128 stands for zero in the data rows.
Each row below has a hidden score, from 0 to 12, with 6 about the middle. What is it?
141,118,115,178,144,149,131,124 4
173,134,133,145,128,131,148,117 1
148,126,116,138,143,139,127,138 5
101,156,104,88,139,91,93,143 12
123,124,112,138,128,143,126,125 6
113,131,124,136,138,131,119,113 8
121,115,114,151,148,137,141,119 6
124,120,145,112,158,122,115,97 7
109,95,119,111,121,148,98,141 6
80,172,108,118,120,130,145,151 12
138,119,178,76,143,89,71,66 3
151,140,128,137,134,117,93,139 6
119,109,120,140,107,109,123,149 5
103,123,115,148,144,128,109,115 9
159,122,128,150,133,121,122,125 2
146,144,170,132,115,160,114,107 4
198,159,111,170,137,161,150,164 3
107,173,130,129,118,133,135,149 12
120,134,135,126,107,92,108,125 7
134,115,124,152,116,135,138,119 3
125,106,100,160,142,165,137,131 5
86,77,109,153,114,156,134,114 4
124,138,117,117,125,120,119,118 7
244,151,97,119,138,148,128,128 0
172,151,106,146,132,166,143,157 5
123,106,129,127,126,104,110,147 6
166,97,157,127,123,150,100,92 0
154,123,124,130,128,124,147,120 3
115,115,115,129,148,128,136,134 8
82,139,122,117,148,127,141,105 12
121,133,147,115,109,137,120,137 7
96,175,136,114,128,53,107,127 12
122,71,87,143,159,167,107,79 1
156,100,148,110,125,84,85,112 0
142,129,104,162,160,191,100,171 8
138,94,169,114,143,133,78,115 3
85,127,92,126,134,146,135,118 11
167,96,172,125,124,79,70,127 0
63,119,129,109,133,178,131,122 12
122,90,138,143,81,87,140,182 3
138,141,126,144,131,117,115,113 6
103,115,115,136,112,119,134,146 8
97,120,91,164,136,104,117,153 10
135,104,111,145,113,84,87,162 4
120,129,128,146,127,142,132,121 7
87,66,130,102,117,131,64,127 5
137,113,126,105,104,134,110,109 2
157,152,170,139,143,205,135,135 7
132,140,162,107,123,109,115,91 5
135,114,134,120,124,124,130,127 4
120,122,121,135,130,137,143,115 6
121,156,123,124,117,127,133,154 11
132,115,133,134,141,120,147,110 5
62,185,120,88,81,126,113,169 12
114,130,99,137,154,149,115,159 11
73,88,99,118,116,158,135,147 9
148,115,109,128,128,103,127,152 4
131,142,122,142,115,153,167,147 7
125,105,137,78,170,147,107,126 8
161,114,189,25,171,130,100,39 2
124,142,109,132,144,112,100,116 8
115,131,107,124,155,93,97,124 10
139,129,128,138,140,136,155,156 7
114,132,127,162,123,107,114,135 8
132,110,137,134,117,144,139,98 2
141,128,135,113,126,114,124,127 5
152,97,128,168,101,113,127,216 3
133,109,116,162,141,160,140,131 4
133,138,151,138,138,128,135,132 7
139,145,105,138,118,147,151,122 6
135,113,101,126,154,131,104,155 7
157,167,149,133,104,120,123,159 7
135,117,148,126,123,98,106,132 5
141,108,158,106,130,139,117,97 2
126,106,154,135,119,141,127,95 2
108,147,123,158,100,109,122,135 8
108,102,115,131,112,144,105,135 6
137,110,113,102,177,124,110,115 7
129,126,114,144,133,118,129,126 6
100,50,73,151,186,174,139,104 4
149,147,120,142,131,131,155,126 6
167,148,126,140,118,125,111,142 4
98,146,164,97,210,134,253,94 12
134,141,104,131,122,130,121,131 7
110,157,109,135,145,160,131,150 12
144,142,106,139,122,136,130,129 5
91,149,145,129,100,124,138,144 12
145,116,114,139,127,122,107,131 3
111,124,109,142,153,144,140,128 9
91,93,127,115,151,117,109,139 10
147,136,112,130,140,139,129,141 7
161,95,246,57,116,136,87,38 0
131,132,133,135,121,132,148,115 5
117,172,143,148,84,115,129,153 10
128,99,152,118,145,115,138,115 4
116,111,123,109,136,119,120,135 8
135,138,137,139,131,140,160,109 6
120,116,121,149,143,141,146,146 8
103,135,121,124,125,90,106,130 10
143,126,119,115,119,131,129,138 5
66,132,111,85,117,145,128,122 12
193,124,127,100,181,107,71,99 1
124,117,112,169,127,149,143,109 4
139,113,152,128,99,145,108,86 0
111,61,144,67,103,99,113,131 2
149,173,131,153,98,100,120,130 6
137,139,140,95,123,120,148,101 6
129,154,140,145,98,137,152,170 9
117,117,96,147,144,112,128,124 7
169,137,67,183,145,176,167,154 4
150,117,117,147,146,123,141,134 4
156,141,123,147,112,124,129,158 5
102,94,103,140,117,163,121,131 6
123,132,110,127,150,114,135,112 8
130,117,114,137,130,137,134,127 5
94,137,108,125,111,100,124,151 11
163,217,138,100,67,23,82,153 9
108,95,105,154,108,145,141,144 5
108,132,85,128,152,163,117,148 12
86,191,136,117,127,72,129,138 12
129,131,108,136,126,141,130,122 6
105,128,102,155,107,77,107,164 9
130,137,115,120,126,118,137,113 6
120,121,87,148,158,120,115,127 8
147,151,144,147,130,128,136,160 8
141,149,135,138,113,137,137,95 4
119,117,111,126,126,147,108,144 7
128,130,181,105,115,139,117,98 5
130,138,127,142,104,106,137,131 6
111,106,107,133,126,134,116,150 7
120,106,98,127,135,150,94,149 7
153,138,108,149,97,138,144,132 3
158,94,177,94,146,130,111,98 0
170,143,145,136,99,116,153,132 2
144,123,127,148,132,101,137,143 5
148,132,120,165,139,138,122,118 4
141,124,133,132,123,108,153,121 4
135,131,135,126,160,133,151,109 7
119,129,101,103,155,120,116,117 9
130,147,123,125,125,114,142,112 7
121,104,115,159,155,130,140,168 8
146,139,121,84,142,105,105,118 7
132,118,166,118,127,144,144,106 4
134,111,129,90,143,119,136,109 5
122,81,132,127,135,118,151,105 2
98,102,159,112,103,132,108,132 7
136,142,152,116,105,114,97,112 5
122,139,134,142,123,130,166,143 8
137,120,142,111,119,95,144,128 5
141,108,127,131,123,118,122,128 3
132,103,125,157,151,113,148,150 6
117,111,179,84,107,101,86,105 5
145,147,154,127,63,130,132,118 2
123,77,213,99,118,116,94,72 0
142,138,137,120,123,124,151,107 5
130,164,128,109,104,117,141,111 8
148,127,108,153,186,180,133,190 10
126,141,120,89,142,123,129,119 9
141,135,126,132,116,104,132,110 4
133,140,155,113,97,114,107,87 3
120,134,167,144,131,131,126,91 6
174,135,129,124,121,109,126,123 1
132,132,131,149,104,95,148,128 4
121,136,126,121,137,135,166,138 9
148,106,120,126,178,121,104,118 5
117,92,126,170,153,135,124,106 4
86,130,150,108,130,148,107,105 11
160,174,148,126,113,94,132,155 8
130,136,100,102,162,93,100,135 10
125,133,130,107,135,129,137,113 7
144,140,153,117,105,68,135,143 5
136,157,127,126,118,141,134,173 10
138,139,161,128,88,153,152,120 4
147,126,85,143,171,134,124,148 8
131,139,109,139,122,108,126,126 6
112,142,151,83,118,125,121,119 10
150,102,112,148,121,112,135,138 1
141,146,122,113,144,125,129,158 10
96,149,99,109,109,141,146,113 10
153,111,110,135,118,142,146,184 4
137,153,134,128,131,108,145,137 8
117,124,110,133,113,117,123,119 6
95,169,128,108,93,114,140,126 12
121,142,123,123,157,128,125,132 11
138,104,107,119,126,136,124,130 3
58,155,72,117,135,163,144,122 12
150,127,176,145,97,136,149,135 2
152,132,144,133,185,174,167,161 9
145,120,145,89,145,138,97,100 4
152,161,139,108,130,103,123,122 7
104,137,100,143,116,131,110,170 11
132,118,116,140,146,121,115,131 6
129,105,146,123,152,120,110,98 4
86,197,130,125,125,40,117,125 12
93,105,88,108,165,138,107,132 11
72,145,113,111,133,162,152,77 12
115,90,112,129,154,110,98,143 7
166,124,140,103,175,101,108,104 4
130,110,142,135,125,145,139,116 4
114,163,147,125,114,94,116,107 9
82,66,76,199,153,170,163,122 6
